128 stands for zero in the data rows.
Here are some points, each followed by its number:
[108 179 127 127 171 175 142 173 195 185 182 104 128 191 132 161] 0
[137 150 139 101 141 110 118 102 123 149 124 141 134 107 155 103] 1
[125 141 112 121 160 161 146 174 116 161 180 123 142 122 149 145] 2
[ 92 118 103 158 118 180 195 172 174 120 156  99 172 188  81 195] 3
[126 100 115 129 127 137 144 146 140 137 143 149 131 110 120 137] 4
[140 155  75 120 146 131 131 165 104 151 159 117 149 130 160 100] 5
[106 175 139 149 116 142 101 127 144 125 137  91 117 145  89 142] 6
[147 141 139 123 150 132 116 121 113 166 121 129 106 114 145 121] 7
[ 69 172 148 176  92 120  94  79 121  68  96  65  94 123  74 116] 8
[161 118 126 126 134  90 141 111 127 136 141 147 138 125 143 135] 9
[138 123 137 115 103 103 102 123 115 119 116 136 107 107 134 112] 10
[125 113  82 130 124 109 115 116 119 113 122 117 131 121 124 118] 11
[135 128 136 121 132 113 131 131 115 115 121 168 116 138 171 141] 12
[164 117 227 150  84  93  83  74 108 126  69 166  86 115 157 146] 13
[117 101 153 144  97 102 127 107 146 102 101 141  96 100  95 151] 14
[115 120 202 138  97 126 147 133 141 141  92 149 113 142 112 137] 15
[ 78 161 136 116  99 174 154 114 181 137 101  84 105 163  99 161] 16
[134  88 200 120  94 101 117  96 117 113  89 120  94 119 122 115] 17
[ 37 188 112 104 116 203 208 123 214 159 134  77 103 212  95 191] 18
[129 136 157 123 115 137 141 112 158 137 121 154  97 152 133 138] 19
[138 115 135  78 100 111 115 112 122  81 117 121  89 100 151  85] 20
Which three points above are nearest to each new point by angle, seen from the average point of the numbered points? Their numbers follow each, nearest first.
[133 181 166 129 103 132  86  90 134 126 104 112  99 132 119 116] 8 13 6
[ 92 150 122 185 134 212 100 140 146 108 122  90 158 221  79 221] 3 6 18
[192 120  95 176 168  96  73 113  76 102  97 134 189 103 123  92] 11 9 10
[ 65 149 164  83  90 131 132  69 132 120 109  86  82 127  89 130] 8 16 17
[115 139 188 123  93 119 117  92 154 131  94 134  80 139 123 150] 13 17 15
[111 126 133 131 110 120 115 144 147 134 111 125 114 140 131 149] 14 15 13
[147 161 151 146 136 134  93 120 110 139 124 124 128 140 130 125] 7 1 13
[114 128 141 121 113 138 149 120 142 142 141 147 129 133 133 140] 4 19 2
[138  28 166 253  87  93 115 134 104  71  81 178 123 117  87 157] 14 17 13
[120 109 104 137 115 132 180 160 126 111 170 122 153 150 119 141] 3 4 2
[144 147  87 137 212 110 121 165 107 137 178  80 218 130 144  97] 5 2 11
